In the data rows, 50 means zero.
Here are some points:
75 36 44 61 37 31 55 60 38 51 35 45 43 41 42 77 62 45 08 44 29
17 49 45 54 63 53 30 29 47 29 34 44 55 79 83 30 61 49 80 61 68
51 62 63 65 58 44 69 52 51 59 61 66 46 51 43 54 68 80 57 49 64
51 50 21 44 69 74 41 36 66 56 64 50 45 79 71 37 50 37 78 57 58
35 62 37 31 64 63 26 36 67 48 55 54 51 71 67 27 49 37 85 50 60
62 31 48 69 40 38 64 62 36 42 33 53 44 35 29 54 56 52 06 42 41
32 51 46 40 63 67 45 42 60 46 48 63 51 65 56 37 47 49 73 53 69
18 62 61 27 66 75 42 37 60 48 54 60 59 71 62 37 41 57 97 58 81
62 32 47 72 40 34 64 62 36 40 33 53 43 35 29 51 59 52 04 42 39
39 69 53 32 64 52 35 43 62 47 44 73 45 70 45 27 72 58 69 37 72
33 49 42 39 64 69 49 42 64 48 49 66 49 63 58 44 44 47 71 55 67
46 59 62 67 60 45 69 51 52 57 59 66 48 49 45 55 64 79 58 51 65
39 45 33 45 61 69 45 38 62 51 53 51 52 65 71 50 40 39 74 61 56
50 31 42 39 52 60 37 45 35 38 29 42 48 75 51 51 52 35 41 51 58
34 49 47 73 48 31 48 46 51 35 34 54 51 36 59 38 62 54 41 50 45
46 64 20 36 59 47 28 39 89 59 49 73 43 48 74 54 53 30 68 46 37
57 46 70 67 39 37 67 58 32 54 53 38 55 37 47 78 50 68 38 56 44
75 32 41 66 39 36 59 61 37 50 37 46 42 41 38 71 59 45 06 45 31
59 50 65 41 38 55 50 57 31 50 62 22 57 48 40 44 34 45 48 51 45
36 48 47 68 45 28 43 47 52 33 27 53 51 36 61 43 62 48 37 49 40
65 38 42 51 41 55 58 58 47 55 55 43 47 39 41 59 33 37 31 50 35
35 62 37 33 65 64 30 36 67 48 52 56 51 72 68 26 53 41 84 51 63
56 52 69 62 44 55 77 60 42 61 78 41 55 30 37 55 31 66 51 56 48
73 35 47 67 39 33 59 59 35 50 35 46 45 42 39 75 60 48 09 46 34
51 33 40 39 53 61 36 45 37 39 32 40 47 78 53 50 52 34 45 50 57
59 54 75 59 42 42 64 58 34 58 62 36 55 42 44 71 49 69 47 54 48
64 45 47 47 42 53 55 58 49 56 56 44 49 38 42 57 36 39 37 49 37
26 64 38 40 62 58 37 35 78 53 54 66 53 54 76 46 44 45 90 58 56
44 64 18 32 60 52 30 39 92 59 49 76 43 45 72 52 50 29 69 47 39
35 64 40 31 63 61 26 36 66 47 51 53 52 71 69 29 53 40 85 51 62
35 46 40 40 61 68 40 40 54 43 46 50 52 70 59 32 45 41 70 55 64
36 66 56 34 64 53 37 44 58 45 43 70 47 69 46 30 68 60 70 40 74
Here are 26 more points, each followed by its number:
34 42 41 32 52 63 44 48 61 44 35 65 50 48 48 48 34 35 52 50 55 0
27 68 39 37 68 61 36 32 82 56 56 69 53 63 79 48 52 49 98 58 63 1
33 46 41 33 61 67 33 39 55 40 41 52 52 70 58 29 44 35 68 53 63 2
67 64 68 71 48 29 65 58 40 60 66 48 47 46 39 55 73 79 44 44 51 3
36 25 39 43 49 56 36 42 41 31 15 48 51 65 62 62 48 31 38 56 52 4
68 66 70 72 49 29 64 57 38 59 66 47 47 48 39 56 75 82 44 44 50 5
33 51 48 40 59 65 47 43 58 47 48 59 52 59 56 40 44 49 70 54 65 6
63 52 69 45 37 55 65 60 41 65 76 30 58 32 43 67 24 54 53 58 38 7
66 67 72 67 46 28 63 57 40 60 67 46 49 44 39 55 72 80 45 44 50 8
63 44 48 47 40 52 54 58 46 54 55 41 50 38 41 56 36 38 35 48 36 9
49 63 16 38 60 47 29 39 91 60 49 75 41 50 73 52 56 31 67 46 38 10
34 45 34 33 63 70 32 37 56 42 42 51 50 77 65 34 46 35 72 55 64 11
60 53 70 37 38 55 51 60 33 55 65 26 58 44 36 50 32 49 50 49 46 12
72 30 42 69 38 31 57 59 36 46 30 46 43 42 43 75 63 46 04 47 31 13
32 42 40 29 54 69 44 47 64 44 35 69 51 49 47 47 33 34 54 50 58 14
50 33 43 30 51 63 32 45 36 38 29 40 49 79 51 48 52 31 45 49 59 15
51 33 43 32 51 62 32 45 35 37 28 38 49 78 51 48 51 30 43 50 57 16
59 11 00 64 31 23 28 57 55 19 00 59 34 21 47 44 54 00 00 35 06 17
37 60 36 33 64 63 27 35 65 48 53 52 50 72 67 27 51 37 82 50 60 18
51 34 44 37 49 58 34 45 34 38 31 35 51 75 54 49 51 33 44 51 54 19
57 53 41 83 46 12 41 46 46 40 36 42 45 44 67 46 85 54 30 46 32 20
32 44 46 24 54 67 42 47 60 44 33 68 52 53 47 51 35 37 56 49 61 21
69 54 77 65 38 39 75 69 30 58 67 42 50 29 19 53 50 73 27 43 47 22
34 51 44 38 63 67 45 41 61 48 46 65 50 63 55 41 48 48 70 53 67 23
58 55 69 60 46 57 76 61 42 63 82 39 56 34 37 49 33 68 54 56 51 24
63 33 51 70 39 39 64 62 33 41 39 47 45 33 27 48 54 52 06 43 39 25
Which three of these numbered points are nearest to each point below, looking only along the 8 directions in which the first points spread most? Their numbers follow each, nearest first.
57 26 10 47 35 38 34 57 65 36 12 64 40 18 44 49 37 02 00 38 13 > 17 13 9
43 47 53 32 56 72 53 47 51 53 52 55 54 62 47 59 36 49 65 56 65 > 6 23 21
37 39 35 58 55 48 28 32 42 35 32 30 54 79 86 48 63 37 62 63 52 > 19 4 11
58 53 73 59 39 38 62 57 33 56 55 39 55 42 43 72 52 68 41 52 46 > 8 3 5
55 52 49 68 55 45 54 46 45 50 57 43 48 60 57 47 66 62 53 53 52 > 3 5 8
57 54 69 60 45 59 79 62 43 63 81 41 56 31 31 47 30 68 53 54 52 > 24 7 22
71 54 75 62 40 39 74 66 29 56 66 43 49 36 19 51 52 73 28 42 49 > 22 8 3
72 30 43 71 37 29 60 61 35 46 32 46 42 37 41 75 62 47 02 46 30 > 13 25 9
59 53 72 41 37 54 52 59 30 52 65 23 58 45 38 43 33 51 49 51 46 > 12 7 9
62 53 70 46 36 57 66 60 41 66 77 27 59 32 43 67 21 54 55 58 39 > 7 12 24
72 33 43 70 39 31 59 59 37 49 37 45 43 40 43 73 60 47 08 48 29 > 13 25 9
38 69 54 29 65 55 34 43 62 48 44 70 47 71 45 29 68 57 72 39 73 > 23 6 18
59 43 50 43 41 55 53 58 48 53 52 44 51 38 41 56 34 39 37 49 40 > 9 12 7
